Each named move below is a turn or a mirror, shown by a few rows before and after it. Which moves, in which order, take the first row of each later pair to the second? The first pair is answered.
move Muti:
[ -5.9  26.2   4.8   9.0  -5.0  29.3 -15.2  -2.5  10.4  29.1 -13.7 -25.3
   8.0 -21.0 -17.0] |-> [ -6.0  24.7  10.1   9.2  -5.1  21.5 -16.0   1.4  13.3  29.9 -18.6 -17.8
  -8.9 -25.4 -25.3]
[-22.6 -22.7  -3.8 -10.5  -8.2 -16.0  20.8  10.0 -17.7 -25.1   9.6  -5.5
 -30.8   4.8   6.8] |-> [-19.3 -14.5  -5.6  -7.6 -14.2  -2.0  24.8   1.8 -19.8 -29.1  19.5 -22.4
   0.2  11.5  14.2]
[ -1.9  -9.5  11.0 -11.9  -8.8  -4.3  24.5   0.9  -1.0  15.4  -6.5 -11.9
 -14.5  -0.9 -13.5] |-> [ -1.0  -4.3   4.6  -8.7  -8.0   2.9  26.2  -3.0  -5.0   9.5   4.3 -23.8
   4.3   2.8  -6.6]
[ 13.0  -0.6 -11.5  13.4   6.4 -10.8   1.0  18.0  11.1 -23.0 -10.5   4.0
  19.1  22.5   8.5] |-> [ 12.6  -6.2  -5.8  10.0   7.0 -22.5  -2.0  23.9  11.4 -19.9 -18.5  16.3
  -2.4  19.6  -0.5]
move zuda:
[-21.1  12.1  21.9 -14.6  -1.7   5.2 -28.2  18.2 -28.8 -14.5  23.3  14.9
  -0.1  -0.9   7.6] |-> [  2.2  17.7  -2.6 -26.7 -19.3   7.4  -0.1 -11.9  -9.9  18.2  -2.5 -43.2
   9.4   9.0   4.0]
[17.4 -0.1 -9.9  9.0 -4.6 -0.5 -1.3 13.6  2.5 -9.9  5.4 20.4 33.5 14.6
  3.2] |-> [ 23.8   0.4 -17.0   8.8  -9.2  -2.0   4.8   6.5   9.0  -2.6  -2.3   7.5
  32.3  15.4   3.4]
[ -9.5 -26.3   0.3  -9.6 -14.9   2.7   4.5  -6.5   6.9  18.0  -2.8   4.4
 -36.5   3.5   1.7] |-> [-22.9 -21.1  13.7  -4.7  -9.7  15.0  -1.1  -0.7  -7.0  -6.4  20.2  11.6
 -18.9   5.7  12.1]
[-10.3  14.0  -1.1 -11.0   2.2  28.1  11.1 -18.7   0.2  -0.5  -2.3 -34.5
  10.5   0.9  12.6] |-> [  2.1  -8.3  -6.3  -9.6   9.4 -11.9   9.2   2.8  16.8  13.1 -31.4   6.7
 -36.3  -9.2  -8.8]
move Vel:
[-18.9  10.7   5.5  -6.1  33.1  28.0 -15.8 -21.9  18.2  -7.0 -16.2  -0.5
  31.7  -8.7  16.4] |-> [-22.6   7.8  16.2  -3.7  38.8  23.8 -26.8 -13.2  10.7  -9.2 -15.1  20.0
  10.6 -14.3  10.0]
[ 34.0  13.0  -8.7  10.5 -16.7   8.7  38.6   5.2  23.4  26.4   3.5 -32.0
  50.6  25.6   1.1] |-> [-18.7  26.3  46.0   8.2 -12.6  41.1  15.8   3.0 -18.5   2.5  50.5 -23.8
  22.4   9.9   4.3]
[ 22.3  20.2  -6.4  12.9  -9.0  15.7 -11.8  -6.8   0.5  14.0  15.9  -7.3
  31.6   7.8  -2.5] |-> [  6.3  18.1   9.3  13.9  -6.4  20.8 -19.2  -0.9  -9.2   8.5  31.5   5.9
  17.2  -1.0  -5.9]
Then:
Each pair is 2 to 4 moves apart.
[ 36.1   9.7 -19.5   3.7   5.4  -4.5  25.4 -30.3   7.1  20.5  20.5 -59.3
  50.0   3.9   8.9] |-> [ -5.2 -17.3  33.2   1.5  25.5 -34.2  -9.2  10.4 -10.6   4.5  21.3  33.1
 -58.4 -32.7 -17.2] : zuda, Muti, Vel, Muti
[ -4.6  26.1  13.8  12.7 -20.9  21.3  -5.1  -0.2 -27.1   0.7  50.4 -25.1
   9.0   2.2  -3.9] |-> [ 17.8  -3.4   2.3  16.8 -11.5 -27.4  -7.8  25.0  -2.6   9.4  14.6  31.7
 -33.9 -10.1 -26.3] : zuda, Muti, zuda
[ 26.8  24.1 -15.0   7.3 -16.1   7.0  15.4 -19.6  22.6  41.4 -14.1 -37.9
   2.7  12.0   0.2] |-> [ 25.2   6.3  -8.5  32.5   9.1 -12.4 -12.3  30.2  10.3  -4.7  10.0  56.7
  11.8   4.4   2.9] : zuda, Muti, zuda, zuda
[-13.4  10.5  20.2   0.9 -26.9   9.5   8.2   7.2 -41.9 -19.0  76.5 -21.7
   8.8   5.1  15.4] |-> [ 28.8   2.9 -21.6  -8.6 -37.9 -13.3  33.3 -15.2  -3.6  27.8  24.8 -64.3
  17.9  17.8  12.5] : Muti, Vel, zuda, zuda
[-36.4   2.7   6.3   7.8 -14.1  -8.8   2.9  18.5 -43.1 -30.3  34.3  12.0
 -11.0   5.8   8.3] |-> [-15.3   0.5   5.1  -2.8 -25.8 -26.2  11.3   3.3 -24.3  19.1  -0.5  -8.4
 -60.6  -3.6 -14.5] : zuda, Vel, zuda, Vel
[-11.1   6.1   9.5   3.4  27.4  15.1 -12.9 -13.3  -2.8  -5.8  16.9 -10.6
  49.3   8.8  22.2] |-> [-32.4  -4.9  29.8  -0.2  32.1   2.5 -20.7  -0.6 -15.8 -13.2  18.8  19.9
  -2.0  -2.9  12.9] : zuda, Vel, zuda, zuda
[ -5.5   9.7  22.4 -12.8  14.8   9.3   0.7 -16.4   3.8  16.3 -32.1   7.4
 -41.4 -11.7  -8.7] |-> [-16.4  15.1  26.4   7.5  27.1  21.9 -11.2   1.3 -10.9 -23.1   1.2  39.5
  -1.3  -8.6   5.3] : Muti, zuda, zuda
[-26.0 -17.8  19.1  -0.7   7.3  22.2  -3.5 -22.8  16.0  -5.7 -26.7 -18.1
 -22.1 -16.7  13.0] |-> [ -5.0 -10.1   1.7  16.2   5.6  29.2  -7.7 -11.9  21.6 -21.4 -13.8  -8.5
  38.2  -1.5  25.0] : Vel, zuda, Vel, Muti
[ -2.1  21.0   4.2  10.1 -30.3  10.2  -3.1 -10.4   6.8 -12.7   6.7 -29.0
  66.8  13.1   2.4] |-> [-19.0  24.1  20.7   4.0 -35.0  19.3  -3.1 -20.3  -2.7  -9.1  13.0 -44.1
  47.1  10.1   2.8] : zuda, Muti, Vel
[ 12.3 -18.4   7.7  11.1  -1.5 -31.9  -7.9  28.8  -9.5  -5.4   1.6  42.7
 -22.4  -2.6 -14.8] |-> [ -3.9  16.9  18.7   3.9 -20.3  21.1  -0.4  -9.2 -34.4   1.1  37.3 -27.9
  13.3   9.7   2.6] : Muti, Vel, zuda, Vel
[-29.1 -23.1  27.3 -21.6  18.2  -3.5 -21.3  19.5  -1.2 -34.1 -10.9  40.6
 -33.3  -5.1 -17.9] |-> [  2.4   0.3 -20.6 -22.1  -1.5  22.0  12.4 -15.0  15.2 -21.5 -17.2 -44.4
  57.9  27.0   7.0] : zuda, Muti, Vel, Muti
[-18.8  -2.6   4.4  -1.8  16.3   6.6 -29.1   6.4 -11.4 -34.6  -4.3  37.0
  -6.2 -10.8   0.3] |-> [ 17.3  -1.1 -37.1  -3.9   3.2   0.6   0.3 -13.5  16.5  -6.5 -36.4  -7.3
  30.4   6.9   4.0] : Vel, zuda, zuda
[  5.9  10.6  10.4  16.0  17.0   0.3 -28.8  11.4   1.7  -1.1   5.3  41.7
  -1.3 -18.2 -11.1] |-> [  7.3  19.1   7.1  -3.5   0.6  15.3 -11.4 -28.2   7.5  32.3  -9.0 -24.7
 -10.7  -9.1 -12.6] : zuda, Muti, zuda, zuda
[-23.4 -21.7  -3.2  -3.4   3.2  -7.3   4.4  21.2 -13.2 -28.4  34.7  18.5
   2.2  17.0  14.2] |-> [-19.9 -22.0   3.0 -11.9  -5.8 -20.5   4.6  10.8  -2.6   3.4  15.8   9.5
 -44.4   5.9  -2.4] : zuda, Vel, zuda, zuda
[  6.1 -25.3 -22.6  -4.2 -15.9 -21.0   9.1  -3.1  22.2   9.5 -18.4  -8.7
 -14.6   1.7   5.7] |-> [-10.3  -7.8  -3.2  -9.2 -21.2   9.3   4.5 -21.2   4.6  14.2   5.8 -38.3
 -12.5   0.5  10.2] : zuda, zuda, Vel, zuda
[-11.0 -21.4 -29.9  -6.4 -24.3 -22.2  37.7  25.8 -19.3 -49.7  19.5 -10.3
  16.0  41.6  29.4] |-> [-15.0 -11.8 -25.4  -5.1 -20.8  -9.9  32.9  22.3 -26.4 -53.3  27.2 -17.3
  21.7  39.0  27.5] : Vel, Muti, Vel, zuda
